kopu: [ -1 -23  26   7  -9   7  38  56   4  20  40  44  26   5  17   1   6  12
  26   9  -5  -8  39 -11  41  11  13  14  11   5 -10  14  -1  37 -12  48]
rasaf: [ 28  52   3  17  20  27 -15 -46   2 -11 -18 -25 -20   4   7  19  18  -3
   7   0   4   9 -21  21 -25   4   5  -4  -3  13  40  10  33 -24  31 -35]
Nup: [ 19   9  43  20 -11  42  40  37 -13   7  43  45   5  -9  31   8  20  -3
  55  -9 -33 -30  38 -17  34  12  15   2  -3  12  20  28  30  25  -7  31]
dani: [ 44  26  53  34  -4 -11  31 -33  28   8   7 -38 -21  27  15  52  32  41
 -34  73  24  23 -23  19  10 -41   2   4   4 -33  12   4  23   1  87  18]
order: [-46 -35 -25 -25 -24 -21 -20 -18 -15 -11  -4  -3  -3   0   2   3   4   4
   4   5   7   7   9  10  13  17  18  19  20  21  27  28  31  33  40  52]	rasaf
tail: [-3 13]	[ 40  10  33 -24  31 -35]

Tal: [-14   7  22 -34  80]
bori: [ -2 -44  17  -7   2]
Givun: [ -2 -44  18  -7   2]
tail: [17 -7]	[2]
order: [  2  -2 -44  17  -7]	bori
order: [ -2 -44  17   2  -7]	bori

pano: [-14  -3 -23   6  18  35  35  47  18  -5   9   1  17  -5 -48  21  -1 -16
 -19  24   4  18  16   7  20  23 -36  43  55  22  19 -25  -1  -5  24 -31
  13   2  31   9 -12  18 -24  18  -4 -15  12 -23  10  36  38  10  11  28]
Gepu: [  0  -3   6  -6  -2  -6   0 -13 -20   4   1 -11  -6  -6   3   5   9   2
   6  -1  -6  -8  -6   5 -14 -14   0  -6 -18  -7  -8   3   7  -3  -7  -4
   4  -4  -7  -3   8  -5  10  -7   3   4  -5   2 -12   5 -17  -8 -12   1]
sov: [ 15  -6  41   3 -17 -35 -29 -28 -16 -25   3  -8 -17 -33  26 -37  14  26
  27 -13 -11 -25  -6  -2 -15 -23  29 -24 -14 -25 -21  36  31   6   0  46
   6  11 -29 -17  20 -19  13 -11  15  10 -21   2 -36   3 -20 -18 -25 -36]
Rorav: [-14   9 -35 -13  26  41  33  37   1  15  -7  14   8  30 -26  44   7 -25
 -32  17   6  34   7   8  25  17   2  30   7  35  17 -38 -38  -4  -7 -45
  -5 -13   7  15 -24  26 -19  21   0 -14  20   5  54  -8  28  22  28  34]
Bapu: [ -2   0  34   3 -16 -35 -29 -26 -11  -4  11 -12   3 -24  19 -36  -2  24
  14 -13  -9 -26   0   4 -13  -4   0 -17  -4 -20 -21  17  13  12   3  33
   1   1 -15 -16  20 -19  15  -7  -5  13 -14  -5 -25   1 -19 -16 -24 -21]
seri: [ -2   2 -30  -6  12  19  17  11  -9  24 -19  17   1  28 -11  39   6 -16
 -10   7   3  19   0  -2  20   8   8  -8 -21  11  26 -24 -35  -8 -14 -37
 -13  -7  -3  16 -23   8   5  -9   6  -5  12  14  34 -23   9  14  24  11]
rov: [ -5  11 -11   4  -1  21  20  20  12  -7  18  -1   0 -10 -28  -1   0   0
 -26  14   5   5  12   5   7   9 -20  24  31   9  20   6  -3   7  22   0
  11  -3  28  -4  -3  -8 -13  16  -1   0   1   1  -1  10  16  12   9  16]
Biret: [-14   9  -5  19  16  19  40  47  16 -23  13  -3   6 -28 -48  16 -11 -14
 -16  21   5 -14   9  -1  28   5 -36  46  63  15  12  -2  15  10  29 -11
  21   7  40  -5   8  17 -25  26 -10 -12  -6 -23  -3  36  39 -10  -4  30]
lined: [ 12  -6  39   9 -11 -32 -25 -29  -9 -20   9 -13 -16 -19  12 -12   9  19
  23 -12  -9 -29  -6   8  -9 -23  14 -23 -21 -26  -3  21  36  -1  10  36
   2  13  -5 -17  22 -11  10  -6  -4  15 -21  11 -25  12 -19 -18 -21 -36]
taki: [ -6   1 -30 -15  27  41  27  -1 -22  54 -39  29  18  70  20  65 -11 -25
 -30  -1   5  63   1  -3  29  29  40  -4 -56  36  33 -37 -38 -10 -42 -60
 -15 -19 -26  39 -44  26   3 -13  28  -5  52  33  80 -63   4  30  58  32]
seban: [  2   7 -73 -14  -2  -5  23  -6 -23  52 -39  24  15  73  11  59  -4 -19
 -32  -9   1  59   7   0  20  24  33 -24 -55  27  25 -57 -82 -10 -42 -59
 -15 -19 -29  36 -43  15  13 -13  26   5  43  32  75 -63  -2  24  52  30]
zet: [  4   0  37  21 -11 -17 -18   2   2 -25  17 -14 -12 -33  -5 -29   7  11
  10   5 -11 -29   5  -1  -7 -12 -25   4  34 -16 -18  35  40   6  21  42
  21  15  24 -16  25 -13  -4   8 -10   5 -19 -19 -37  26  11 -18 -25 -20]
tail: [  2 -30]	[ -6  12  19  17  11  -9  24 -19  17   1  28 -11  39   6 -16 -10   7   3
  19   0  -2  20   8   8  -8 -21  11  26 -24 -35  -8 -14 -37 -13  -7  -3
  16 -23   8   5  -9   6  -5  12  14  34 -23   9  14  24  11]
tail: [-2 -6]	[  0 -13 -20   4   1 -11  -6  -6   3   5   9   2   6  -1  -6  -8  -6   5
 -14 -14   0  -6 -18  -7  -8   3   7  -3  -7  -4   4  -4  -7  -3   8  -5
  10  -7   3   4  -5   2 -12   5 -17  -8 -12   1]
tail: [-38 -38]	[ -4  -7 -45  -5 -13   7  15 -24  26 -19  21   0 -14  20   5  54  -8  28
  22  28  34]

